In the data rows, the value 128 means zero.
Some points, each followed by its number:
141 144 151 138 94 144 92 100 98 154 100 74 144 157 139 118 150 162 130 125 111 134 151 165 117 125 128 203 128 118 119 166 0
188 138 144 222 139 189 120 122 105 133 152 135 124 155 112 75 63 90 140 194 116 88 172 139 76 148 50 169 55 89 181 142 1
99 161 160 68 143 129 110 87 95 140 115 162 117 142 89 168 163 138 111 156 116 110 141 134 150 101 161 143 166 115 141 120 2
115 106 116 125 94 102 156 149 109 98 146 126 113 100 158 122 144 111 128 89 140 126 94 89 161 129 126 104 152 159 127 94 3
136 118 147 115 110 122 121 120 140 151 135 115 115 130 131 136 121 128 128 97 130 113 125 134 138 137 127 135 118 142 133 115 4
143 131 102 113 176 114 99 120 154 143 119 171 146 149 111 127 150 140 138 133 129 124 127 141 136 136 139 132 138 123 83 129 5
126 125 110 175 125 132 166 154 90 77 131 140 140 89 122 121 153 123 133 157 131 142 136 98 151 122 109 107 124 123 133 95 6
164 125 146 134 133 143 113 107 125 174 94 129 140 148 86 137 127 114 143 136 110 90 131 150 119 145 101 155 122 142 121 85 7
128 103 130 80 174 103 166 141 194 192 161 161 120 121 104 147 87 97 105 122 138 110 79 147 88 159 103 79 103 140 132 124 8
118 123 167 57 151 129 129 100 116 177 120 152 97 117 73 179 156 127 111 130 114 100 87 149 136 99 156 148 175 131 97 79 9
116 119 111 106 110 105 143 124 113 137 116 116 143 123 163 118 120 132 123 105 128 143 122 119 114 139 140 112 148 151 123 131 10
140 142 139 186 84 173 117 119 89 97 112 88 122 122 136 111 125 137 127 146 123 126 160 128 136 110 126 165 111 99 152 131 11
165 144 134 201 141 178 124 134 118 119 122 136 134 146 100 101 93 116 135 194 125 118 180 146 95 142 72 153 69 90 157 148 12
117 115 104 150 127 100 150 147 130 88 143 149 133 90 149 125 128 110 139 79 128 133 91 87 153 132 115 85 145 163 117 80 13
144 124 114 189 126 132 142 120 67 99 128 145 158 120 148 79 130 106 158 134 114 123 124 101 132 135 86 124 143 137 124 121 14
106 99 91 113 121 73 152 118 133 89 139 151 132 109 179 84 131 129 164 50 134 138 77 84 168 130 162 71 213 154 92 124 15
192 73 104 205 200 130 188 203 227 142 149 115 126 98 96 146 93 112 156 128 168 151 95 127 116 161 66 89 49 89 92 101 16
166 143 132 151 190 138 115 134 149 157 132 175 156 160 89 103 121 135 154 198 112 111 165 167 73 153 82 134 76 93 118 155 17
103 171 127 100 134 148 137 118 65 110 144 186 118 117 91 132 121 105 103 193 110 100 148 125 121 116 113 126 140 137 180 118 18
146 104 128 159 114 137 126 136 138 120 127 110 128 121 138 121 124 129 129 107 138 131 126 124 143 129 132 129 116 119 137 101 19
143 116 112 158 122 138 154 131 122 109 135 129 138 112 143 117 88 106 134 129 138 134 113 119 126 139 107 107 116 126 129 132 20
131 105 157 89 101 123 100 108 158 178 87 66 132 142 124 160 145 172 139 73 132 142 123 171 145 111 167 173 142 129 96 128 21
71 146 150 53 104 125 132 116 106 104 148 133 93 110 132 160 151 149 91 132 137 146 115 123 147 92 176 107 143 127 141 143 22
146 113 121 177 110 135 136 107 98 116 96 129 156 114 133 92 112 90 146 94 95 97 133 109 141 136 99 137 148 153 132 88 23
116 140 139 88 124 101 67 97 138 173 72 69 127 150 128 168 170 186 128 120 127 143 136 157 168 82 196 172 169 133 71 160 24
144 128 110 162 139 134 140 112 91 91 116 157 140 121 139 88 140 125 140 133 120 127 117 106 134 121 118 128 161 133 119 100 25
85 152 143 73 98 104 116 121 108 141 136 127 100 123 144 154 134 136 93 123 133 122 139 116 129 110 172 118 149 144 162 147 26
141 169 117 206 107 170 129 160 88 82 146 121 116 110 158 96 94 102 122 201 126 140 154 106 92 122 76 145 88 100 185 142 27
116 153 119 101 138 136 138 131 102 124 167 178 112 130 120 120 111 98 96 170 113 108 140 114 104 151 91 108 108 142 176 128 28
108 162 150 119 109 143 116 118 96 105 136 119 105 101 125 149 125 124 104 156 114 133 128 117 127 92 136 143 130 113 149 109 29
144 118 128 120 144 132 129 123 143 152 122 126 114 142 99 140 127 133 144 132 131 115 134 150 133 125 141 132 134 127 102 130 30
115 133 110 84 165 126 113 112 138 144 116 170 144 167 109 120 145 145 137 133 100 117 140 150 126 162 126 118 132 141 99 170 31
144 134 100 184 130 134 133 130 121 115 121 139 160 146 165 72 81 82 135 148 105 130 153 112 91 148 90 117 111 137 160 159 32
105 95 132 52 159 71 105 101 144 155 104 162 158 149 116 129 179 168 168 56 121 122 91 139 171 118 176 123 213 150 51 120 33
New points follow, each followed by the numbers of its three nearest points above by angle, seen from the average point of the numbered points, nearest first.
125 141 151 67 178 134 120 132 164 189 137 152 101 149 88 160 137 150 105 170 148 114 136 169 87 129 149 143 114 113 125 147 30 9 8
155 98 116 135 117 106 93 109 160 152 88 112 161 185 150 99 153 156 159 75 116 126 136 139 136 158 138 155 145 136 76 147 21 33 24
115 101 135 75 147 91 123 113 138 145 106 140 143 131 121 149 182 162 162 90 127 135 113 138 169 121 176 110 187 150 88 115 33 24 21
114 144 125 114 114 131 101 124 129 121 125 110 116 143 154 134 149 151 125 137 143 146 145 133 133 114 177 146 146 123 127 171 24 26 22
127 134 128 138 128 134 139 129 114 88 140 138 131 116 150 109 130 133 126 130 139 145 122 104 131 120 130 115 136 109 139 130 6 25 3
105 141 139 106 84 136 123 116 96 148 131 120 121 124 153 134 112 124 110 130 129 116 120 136 120 143 131 144 139 154 136 144 26 10 22
103 141 125 101 107 114 95 123 150 141 116 109 113 143 148 153 142 128 122 104 127 131 127 143 147 120 194 137 163 146 101 156 24 21 26
111 136 121 120 113 119 111 130 138 125 109 101 121 129 141 138 130 144 125 125 133 135 135 133 148 117 170 141 146 136 110 151 24 21 26
136 146 130 130 134 142 129 112 97 126 125 169 145 133 119 103 123 109 134 158 112 123 150 130 122 138 122 120 151 134 127 133 18 28 14
153 125 122 184 140 132 145 136 122 100 97 110 152 111 116 116 126 118 150 138 128 133 124 122 144 122 119 126 128 120 112 105 6 14 25
116 110 154 121 109 121 131 148 166 135 139 72 107 123 135 158 142 172 119 107 154 155 118 149 132 110 144 135 81 95 128 147 21 4 19
122 119 117 133 135 92 125 113 143 121 101 105 137 114 142 138 160 155 166 79 144 143 92 123 167 108 179 120 186 124 88 106 33 15 24
120 104 136 114 118 94 128 109 143 139 94 101 136 117 130 144 153 144 150 66 136 138 107 123 171 115 168 132 183 147 104 99 33 21 24
76 155 131 87 75 141 154 130 102 113 173 117 65 103 153 150 76 107 71 158 143 136 132 106 105 111 146 110 106 130 190 173 26 22 29
117 149 132 114 139 155 147 156 106 107 185 195 102 123 131 120 118 83 87 169 112 100 150 92 78 168 75 118 81 121 204 87 28 18 27
146 116 128 153 159 133 132 134 159 144 116 140 131 127 93 136 122 115 134 154 131 123 131 142 131 132 113 123 103 113 108 117 16 17 30
